One turn moves every row onto another: examples first, then more rows asked
gofav: [ 1.38  0.50 -3.52 -0.72  1.38 -0.52  0.21  2.63  0.29  2.01  0.95 -1.55
 -1.36 -0.44 -0.79]
nisal: [ 1.54  0.40 -1.79 -2.47 -1.48  0.62  0.50 -0.34  1.51  2.81 -0.55  0.35
 -0.23  0.03  1.59]
Seto: [ 0.34 -1.33  1.34  2.05 -0.87 -0.07  0.21 -2.06 -0.61 -1.38 -1.28  1.52
  0.71 -0.84  0.73]
Raku: [-0.34 -0.44  0.48  3.58  1.77 -0.81 -1.02  2.03 -0.66 -1.50  1.27  0.90
 -0.56 -0.96 -1.11]
bas: [-0.47 -0.18 -0.02 -2.12 -0.51  2.60 -0.27 -0.39 -0.31  1.58 -0.90  0.57
 -1.24 -2.28  0.65]
Naluk: [ 1.26 -0.34 -0.93  0.25 -0.49  1.89 -2.45  0.22 -0.49  1.29 -2.51 -0.73
  0.44 -1.95 -0.36]
dinuz: [ 1.44 -1.59 -0.30  2.26  0.92 -0.71  0.65  0.91 -0.78  0.34  0.18  0.62
 -4.67 -0.58  0.27]
kaz: [ 2.44  0.04 -3.00 -1.93  0.49  0.00  1.36  2.89 -0.89  2.07 -0.51 -0.33
 -0.35 -0.03  0.28]
kav: [ 1.75 -0.62 -1.25 -2.65 -1.35  0.09  1.53 -0.71  1.01  2.36  0.30  0.14
 -2.11 -1.17  0.65]
guset: [ 2.02  0.59 -2.01 -2.53 -0.15  0.47  1.47 -0.88  0.39  2.29  0.30  0.43
 -0.93 -0.59  1.14]
vafe: [ 0.11 -0.01 -0.19  3.63  1.96 -0.85 -1.48  1.69 -0.68 -1.51 -0.40  0.26
  1.21  0.07 -0.63]
Kiton: [ 0.68  0.55 -0.33 -2.52 -0.91  2.04 -0.15 -0.41 -0.06  1.86 -1.64 -0.37
 -0.41 -1.38  0.43]
logem: [ 0.83  0.34  0.04  2.22  0.84 -0.34  1.72  0.54 -1.86  1.58  1.93  0.25
 -3.57  0.00  0.67]
luram: [ 1.93  0.00 -1.40 -0.92  0.00 -0.78  2.75 -0.26  1.88  1.26  2.60  0.05
 -1.22  0.90  0.16]
sepi: [-0.64 -2.12 -1.26 -2.42 -0.55  0.43 -0.80  0.26 -1.41 -0.85  1.06  0.61
 -1.48 -1.23  0.36]
fod: [ 2.27 -0.58 -0.73  0.98  0.42 -2.60  1.81  0.18  0.17 -0.70  2.73  1.17
 -1.11  1.35  0.53]
biv: [ 2.85 -0.44 -0.57  2.17  1.16 -2.55 -0.71  1.71  0.63 -0.92  2.34  0.70
  0.47  0.57  0.08]
gudin: [ 1.18 -1.07 -1.17  0.94  0.89 -1.91  1.85  1.27  0.14 -0.27  2.50  2.32
 -1.99  1.18  0.50]
sivav: [-0.16 -1.29  0.48  3.89  0.39 -1.08 -1.14  2.10 -0.50 -1.27 -0.25 -0.49
  0.26 -0.30 -1.52]
loz: [ 1.24 -1.24 -1.42  3.64  1.51 -2.57  0.13  1.73  0.28 -1.01  2.03  0.79
 -0.53  0.07 -0.45]
vas: [ 1.85  0.50 -1.89 -2.26 -0.17  0.30  0.70 -0.25  1.78  2.98  0.05  0.32
 -1.51 -0.81  0.46]
magor: [-0.49 -0.26 -0.35  2.44  1.33  0.81 -1.36  1.64 -2.24  0.85 -2.33  0.02
  0.71 -1.03 -0.22]
zozip: [-0.05 -0.34 -1.05  2.63  1.06  0.92 -2.99  1.98 -1.51  0.85 -2.01  0.24
 -0.27 -1.18  0.40]
Vok: [ 0.40  0.78 -1.02  2.76  1.97  0.58 -1.96  1.94 -1.21  0.24 -2.28  0.92
  0.28 -1.28 -0.13]
rovo: [-0.35 -0.50 -0.23  2.15  0.33  0.42 -2.76  1.66 -1.67 -0.44 -2.40  0.32
  0.31 -1.90 -0.18]
Pazak: [-0.99 -0.75  1.22  2.85 -0.07 -0.77 -0.85 -1.85  1.03 -1.35  0.63  0.41
 -0.26 -0.99 -0.44]
les: [ 2.99 -0.37  0.45 -0.30 -2.04  1.02  0.89  0.95  0.99 -1.02  1.64 -1.61
 -0.93 -0.07 -0.81]
rilev: [-2.26 -1.56 -0.27 -2.11 -0.24  0.69  0.16  0.87 -1.10  0.26 -0.22  0.15
 -0.98 -0.17 -1.37]
Mulu: [ 2.65  1.00  1.39 -0.50 -0.10 -0.36  1.65  1.43 -0.04 -2.22  1.04 -1.34
 -0.41 -0.34  0.09]
kimag: [ 0.37  0.72  0.04  0.31 -0.49  1.78 -2.16  0.73  0.39  1.36 -1.92 -1.00
  1.28 -2.17 -0.26]
bub: [ 0.25 -0.32 -0.96  0.87  0.95 -2.52  2.74  0.70  0.56 -0.45  2.63  0.93
 -1.33  0.73 -0.05]
Sutu: [ 0.79 -1.06 -1.57 -0.74 -0.29 -0.22 -1.66  0.46  1.69 -0.64 -1.87  0.05
  2.47 -1.26 -0.82]
Sidu: [ 1.65  0.31 -0.17 -1.55 -0.89 -1.00  2.44 -0.17  2.13  0.38  2.23  0.66
 -0.31  0.00 -0.25]
bolog: [ 1.09 -1.05 -0.28 -1.46 -1.93 -0.60  1.70 -0.23  1.67  1.24  2.63  0.23
 -0.96  0.20  0.45]
fomu: [ 1.68 -0.33 -1.34  3.06  0.96 -2.71 -0.22  2.48  0.85 -0.43  1.43  0.46
  0.68  1.14 -0.42]
rut: [-1.30  0.53 -0.71 -0.84 -1.02  2.26  0.66  0.08  0.11  2.14 -1.95  0.51
 -1.20 -1.76  0.22]
gadas: [ 2.13 -0.45 -1.41 -1.42 -0.75 -1.43  1.49 -0.83  2.34  0.35  2.33  0.30
 -1.62  0.02 -0.33]
tapil: [-0.33 -0.51  0.80  3.57  0.09 -0.33 -0.91  2.25 -1.22 -1.71  0.36  0.96
  0.83 -0.21 -0.47]
dumep: [-0.38 -0.03 -1.21  0.33  0.07  2.10 -1.53  0.91 -0.30  1.47 -2.85 -0.56
  0.19 -2.46 -0.68]
fut: [-0.41  0.41 -0.51 -1.57 -1.25  2.19 -0.13 -1.14 -0.04  2.26 -0.62 -0.69
 -0.99 -2.03 -0.55]
Lipez: [ 2.09  1.39 -0.64  3.51  1.26 -0.98  0.98  0.54  1.19  1.67 -0.85 -1.02
  0.63 -0.12 -0.57]
guka: [-1.52 -0.07 -2.04  1.55  2.30 -1.36 -0.63 -0.11 -1.04  2.03 -1.53  1.57
  0.24 -1.14  0.84]
kava: [ 1.13 -0.74 -1.39  0.40  1.17 -1.29  1.88  1.11  0.11  1.18  3.21  0.90
 -0.81  1.24  1.10]
Duluk: [ 0.35  0.61  0.15  0.76 -0.94  1.41 -2.28  0.95  0.48  0.13 -3.00  0.33
  0.26 -2.25 -0.77]
rido: [ 0.26  0.63 -1.59 -0.93 -0.34  0.07 -0.31 -0.21  0.49  0.29 -0.28 -0.59
  3.85 -0.41 -0.49]
goso: [ 2.02 -0.91 -1.20  2.88  1.48 -2.72 -0.01  2.10  0.17 -1.67  0.49  0.71
 -0.16  1.15  0.46]
fita: [-1.06 -1.55 -3.27  1.87  0.60 -0.31 -1.37 -0.70 -0.32  2.77 -0.84  0.93
 -0.60 -0.80 -0.30]
gomat: [ 3.77  0.96 -1.52  3.42  0.82 -1.29  0.04  0.17  1.18  0.39  0.20  0.14
  0.47 -0.67  1.31]

rilev moves to kaz
goso moves to sivav
kava moves to biv
And these:
loz moves to vafe
fomu moves to tapil
Seto moves to fita

